In the data rows, 128 means zero.
Some points:
tensor([149, 134, 106, 103, 145, 101, 153, 149, 131, 142, 142, 153, 108, 115,
        119, 116, 100,  87, 142, 135, 137, 178, 135, 143, 126, 121, 110, 108,
        117,  97, 119, 158])
tensor([114, 158,  85, 105, 129, 126, 116, 163, 139, 131, 165, 117,  88, 151,
         92, 183,  80, 135, 143, 140, 135, 120, 115,  82,  97, 108, 124, 181,
        129, 140, 110, 130])
tensor([121, 146, 149, 111, 145, 110, 137, 132, 155, 114, 106,  94, 123, 155,
        121, 157, 107, 121, 165, 134, 102, 146, 157, 122, 107, 168, 160, 152,
        149, 117, 166,  85])
tensor([125, 123, 109, 144, 163, 147, 165, 131, 170, 134, 187, 109, 133, 140,
        128, 115, 119, 139, 101,  66, 155, 159, 128, 116, 181, 154, 119,  96,
        162, 171, 107, 145])
tensor([ 97, 119, 139, 131,  92,  74, 143, 117, 119, 113,  75, 107, 117, 103,
         91,  58, 165, 140, 114, 164, 104, 153, 103, 105,  93, 130, 181, 148,
        147, 154, 109, 121])
tensor([129, 107,  93, 107, 158, 142, 113, 133, 147,  72, 140,  83, 175, 103,
        164,  98, 155, 133, 154,  96, 128, 116, 136, 135, 111, 125,  84, 125,
         78,  83, 157, 166])
tensor([ 78, 115, 100, 110, 132, 131, 169, 143,  93, 106,  92, 120, 113, 135,
        118,  69, 153, 142,  68, 127, 119, 162,  92, 127,  96,  88, 136, 117,
        149, 148, 132,  66])
tensor([120, 144, 133, 109, 138, 114, 123, 112, 131, 141, 128, 112, 121, 124,
         94, 145, 127, 109,  82, 145, 140,  92, 157, 131, 140, 134, 144, 122,
        121, 119, 143, 164])
tensor([134, 127, 121, 106,  95, 131, 128, 105, 141,  94, 147, 157, 137, 151,
        140, 113, 110, 146,  99, 117, 132, 125, 172, 134, 139, 156, 115, 135,
        158, 187, 104, 144])
tensor([131, 154, 118, 158, 131, 140, 121, 106, 110, 133, 158, 124, 128,  97,
        142, 121, 102, 143,  94, 152,  74, 123, 107, 135, 126,  99, 148, 120,
        129, 117, 145, 113])
tensor([127, 124, 138, 120, 169, 139, 149, 137, 154, 148, 118, 159, 133, 124,
        141, 126, 129, 123, 153, 171, 137, 136, 135, 118, 118, 112, 162,  91,
        146, 113, 145, 165])
tensor([102, 146, 153, 147, 114, 132, 190,  98, 128, 127, 143,  89, 158, 134,
        113, 136, 172, 162, 113, 119, 101, 123, 165, 123, 120, 122, 107, 112,
         80, 112, 160, 153])
tensor([102, 120, 139, 147,  88, 107, 135, 104,  90, 143, 155, 152, 140, 151,
        102, 117, 124, 129, 180, 126, 153, 109, 102, 127, 117, 167, 123, 120,
        142, 104, 123,  96])
tensor([101,  99, 111,  91, 105, 110, 114, 144, 181, 137, 114, 173, 164, 103,
        160, 180,  95, 105, 105, 115, 136, 156, 123, 103, 126, 124, 118, 115,
         91,  64,  84, 119])
tensor([ 89, 159, 106, 101, 113, 145, 110, 154, 127, 172, 157, 130, 121,  74,
         98, 158, 133, 172, 179, 140, 130, 113, 119, 102, 159, 134, 145, 177,
        137, 131, 141,  93])
tensor([113, 152, 149, 109, 102, 159, 143, 139, 114, 130, 124, 149, 116, 128,
         79, 145, 141, 142, 138, 141, 110, 169, 123, 155, 128, 113, 100, 106,
        109, 113,  89, 176])
tensor([107, 127, 175, 158, 111, 111,  95, 107, 178, 105,  84,  95,  91,  50,
        144, 125, 101, 121,  97, 106, 168, 138, 104, 143, 160, 105, 122, 114,
        178, 122, 150, 127])
tensor([137, 139, 152, 139, 120, 124, 107, 126, 166, 134, 145, 157,  79, 123,
        186, 147, 161, 110, 152, 143,  70, 120, 102, 132, 140, 171, 152, 104,
        119, 162,  92,  91])
tensor([145, 123, 117, 133, 118, 118, 150, 133, 113, 132, 158, 138, 100,  71,
        155, 103, 130, 121, 141, 135, 170,  60,  89, 105, 104, 128, 102, 145,
        140, 159, 140, 134])
tensor([133, 122, 133,  90, 122, 110, 134, 129, 119, 117, 114, 103, 133, 160,
        146, 134, 120, 129, 143, 125,  88,  99, 138, 106, 133, 162, 134, 157,
        129, 119, 149, 121])
tensor([130, 106, 130, 152, 120, 167, 157, 138, 170, 135, 107,  95, 131, 127,
        115, 106, 119, 148, 165,  54, 142, 119, 145, 153, 140, 149, 172, 107,
        140, 176,  85, 124])
tensor([152, 109, 102, 123, 118, 137, 139, 154, 125, 122, 114, 150, 154, 133,
        129, 118, 119, 130, 132, 112, 145, 140, 174, 117, 170, 112, 126, 148,
        132, 169,  84, 144])
tensor([148, 116, 103, 115, 132,  95, 129,  55, 107, 140, 124, 168, 124, 143,
        114, 116, 139, 155,  83, 109,  99, 151, 127,  69, 116, 142, 123, 110,
        137,  55, 102,  96])
tensor([107, 108, 116, 181,  94, 128, 138, 107, 138, 143, 125, 166, 148, 165,
        137, 148, 104, 119,  96, 181, 131, 170, 121, 138, 153, 145, 111, 164,
        111,  89, 116, 134])
tensor([ 93, 146, 158, 139, 158, 122,  86, 140, 117, 118, 186, 149, 121,  93,
        152,  94, 112, 104,  97, 109, 144, 133, 140, 176, 121,  98, 178, 168,
        119,  99, 131, 117])
tensor([168, 138, 177, 152, 127, 122,  95, 135, 104, 115, 125, 111, 138, 108,
        143, 165, 137, 161, 103, 142, 141, 176,  74, 145, 110, 155, 139, 120,
         94, 241, 142, 130])
tensor([168, 179, 152, 114, 123, 147, 102, 147, 147, 169, 121, 150, 134, 167,
         44, 123, 144, 139, 134, 122, 114, 130, 124, 114, 169, 132, 119, 130,
         46, 142, 135,  81])
tensor([112,  76, 128, 116, 149, 124, 100, 130, 144, 160, 119, 132, 110, 144,
        121, 155, 140, 106, 179, 108,  94, 145, 112, 129, 111, 130, 125, 131,
        161, 157, 187, 130])
tensor([142, 147, 128, 136, 137, 128, 165, 127, 118, 118, 117, 107, 165, 159,
        152, 130, 142,  97, 143, 129, 142, 126, 120, 110, 172,  93, 155, 170,
        113, 102, 142, 160])
tensor([204,  89,  95, 118, 116, 168, 143, 115, 159, 150, 158, 103, 164, 140,
        107, 123, 129, 123,  77, 139, 137, 144, 142, 175, 135, 140, 118, 167,
        166, 133,  88, 127])
tensor([128, 100, 154, 104,  82, 134, 121, 110, 115, 137,  88, 150, 157,  71,
        120, 170,  94,  96, 122, 106, 121, 122, 158, 120,  97, 100, 130, 101,
        126, 136, 110,  80])
tensor([139, 123,  57, 120, 134, 122, 151, 126, 108, 134,  82, 132, 111, 140,
         82, 183, 125, 112, 118, 159, 135, 115, 131, 141, 153, 151, 140,  96,
         82, 137, 128, 136])
tensor([154, 113,  98, 162, 109,  84, 136, 149, 104,  94, 156, 132, 170, 139,
        115, 131, 130, 159, 160, 126, 154, 144, 135, 124, 129, 137, 120, 104,
        143,  51, 108,  96])
tensor([120, 132, 109, 141,  77, 122, 135, 111, 128,  88, 165, 128, 105, 163,
         91, 138, 112,  91, 180, 133, 150, 105, 105, 129, 112, 138, 113, 119,
        108, 114, 107,  94])
tensor([142, 142,  99, 143, 141, 125, 112, 107, 101, 162, 137, 132, 144, 136,
        167, 121, 166, 142, 124,  95, 201, 143, 110, 133,  82, 106, 140, 136,
        150,  81, 128, 153])
tensor([106, 109, 166,  97, 150,  92, 165, 109,  97, 136, 129, 113, 147, 168,
        119, 139, 112, 169, 134, 135,  85,  98, 156, 161, 136, 111, 105, 130,
        102, 149, 123, 122])
tensor([128, 154, 119, 145, 132, 113, 104, 128, 167, 140, 137, 133, 132, 105,
        161,  97, 121,  94, 169, 148, 143,  73, 107, 130, 127, 122,  82, 117,
        134, 190, 128,  90])
tensor([124, 106, 122, 174, 129, 153, 126, 114, 130,  80, 154, 182, 119, 116,
        151, 139, 167, 111, 103, 118, 113, 143, 176, 138, 125, 108, 149, 161,
        136, 169, 143, 119])
tensor([168, 151, 134, 130, 174, 143, 157, 169, 154, 148,  94,  92,  90, 121,
        162, 135, 140, 115, 135, 109, 125, 134, 120, 139, 103, 136,  92, 182,
        140,  91, 127, 106])
tensor([153, 124, 131, 131,  94, 135, 109, 144,  96, 124, 138, 141,  92, 133,
        167, 134,  99, 114, 117, 135,  98, 134, 135, 125, 124, 175, 143, 111,
         87, 115, 122, 127])
tensor([135, 149,  79, 179, 122, 153, 108, 129, 114, 156, 134, 117, 131, 105,
        160, 129,  84,  77, 137, 121,  81, 148, 120,  97, 133, 119, 141, 115,
        128,  99, 133, 131])
tensor([110, 163,  92, 165, 167,  79, 115, 143, 109, 119,  88, 150, 155, 148,
        113, 138, 166, 150,  49,  98, 129, 102, 126, 137,  98, 135, 115, 129,
        155, 120, 108, 140])
tensor([116,  87, 151, 126, 141, 147, 119, 140, 103, 106, 100, 157, 134, 125,
        153, 119, 120, 153, 163, 141,  91,  87, 118, 145, 164, 142, 104, 174,
        159, 118, 147, 133])
tensor([153, 164, 145, 128, 124, 126, 135, 140, 155, 153, 120, 137, 136, 133,
        103,  99,  85, 119, 144, 164, 126, 123, 125,  82, 110, 161, 101, 130,
         89, 179, 142, 120])
tensor([ 96, 125, 149, 102, 148, 152, 113, 133, 152, 129, 138, 100, 171, 148,
        111, 155, 158, 126,  60, 168, 141, 130, 109, 104, 128,  87, 142, 111,
        126, 119, 102, 143])
tensor([151, 116, 113, 111, 143,  91, 161,  97, 152, 115, 143, 146, 163, 125,
        124, 150, 112, 150, 192, 128,  89, 135, 119, 170, 139, 104, 130, 144,
         97,  95, 138, 133])
tensor([172, 132, 119,  94, 140, 117, 178, 129,  90, 127, 130, 142,  88, 124,
        142, 151, 151,  95, 105, 138, 175, 138, 126, 128, 163, 130, 123, 107,
        126, 150, 157, 112])
There is one direction along which these points spread out most. Take the direction at right angles to it along which they spread out most. Go by this last direction. How far along it is each point below, from 0 to 99? 50 is the average, and the first point above lies past it. One standard deviation of the points above along it is 16.
tensor([ 94, 134, 128,  95, 144, 182, 130,  89, 126, 126,  88, 156, 110, 109,
        106,  99, 126, 132, 175, 149, 136, 121, 146, 164, 118, 187, 141, 137,
        125, 141, 130, 148]) : 56
tensor([136, 134, 123, 100, 163, 159, 123, 133, 114,  80, 119, 136, 116, 126,
        122, 122, 102, 118, 138, 177, 130, 108, 145, 165, 149, 139, 141,  69,
        143, 111, 127, 126]) : 53
tensor([118, 107, 130, 137, 103, 117,  84, 139, 108, 164, 126, 108,  80, 117,
        150,  97, 102, 142, 103, 121,  94, 143, 138, 135, 162, 125, 140, 113,
        101, 133, 163, 127]) : 45
tensor([123,  94, 128, 167, 152, 134, 126, 130, 140, 132, 148, 121, 137, 156,
         98, 106, 118, 149,  67,  95, 144, 141, 128, 128, 144, 152, 162, 154,
        112, 165, 120, 161]) : 30
tensor([ 88, 166, 143, 114, 126, 133, 128, 166,  97, 150, 128,  81, 138, 115,
        170, 107, 151, 126, 137, 122, 125, 119, 151, 155, 123, 148, 106, 132,
        169, 138, 170, 143]) : 35
tensor([170, 145, 159, 147, 133, 133,  91, 177, 139, 163, 143, 122, 129, 129,
         86,  77, 144, 120, 143, 144, 146, 106, 138,  78, 123, 130, 100, 118,
        138, 155, 144, 104]) : 52
tensor([124,  92, 125, 153, 121, 106,  98, 127, 115, 122, 166, 111, 103, 114,
        136, 104, 179, 117, 166, 134, 161, 104, 113, 134, 110,  83, 123, 134,
        164, 121, 124, 141]) : 33
tensor([117, 108, 177, 121, 106, 153, 140, 152, 135, 142, 112, 129, 139, 149,
        145, 145, 114, 146,  82, 128, 150,  92, 102, 122,  92, 102, 158,  94,
        123, 117, 124, 135]) : 39
tensor([113,  99, 140, 167, 179, 136, 132,  98, 114, 125, 131,  87, 121, 117,
        161, 125, 136, 157, 186, 133, 138, 110, 194, 117, 114,  88,  87, 128,
        104, 104, 117, 145]) : 50
tensor([135, 150, 157, 114,  95, 147, 143, 146, 164, 118, 105, 129,  95, 142,
         92, 125, 144, 161,  77, 129, 139, 128, 127, 143, 116,  90, 131, 102,
        125, 102, 165, 170]) : 40
tensor([138, 148, 137, 111, 166, 130, 122, 113, 101, 141, 135,  88, 138, 144,
        118, 147, 148,  47, 133, 107, 126, 141, 105, 121, 144, 106,  88, 148,
        149, 111, 129, 157]) : 49
tensor([118, 138, 103, 127,  99, 101,  77,  97, 112, 107,  90, 140, 136, 205,
        164, 128, 149, 198, 170, 119, 118, 132, 141, 156, 105, 117, 141,  99,
        155, 169, 132, 126]) : 48
tensor([131, 123, 180, 109, 121, 154,  91, 122, 107,  71, 108, 136, 126,  87,
        142, 149, 109, 101, 121, 100, 140, 130,  95,  88, 135, 135, 142, 126,
        154, 107, 106, 152]) : 36
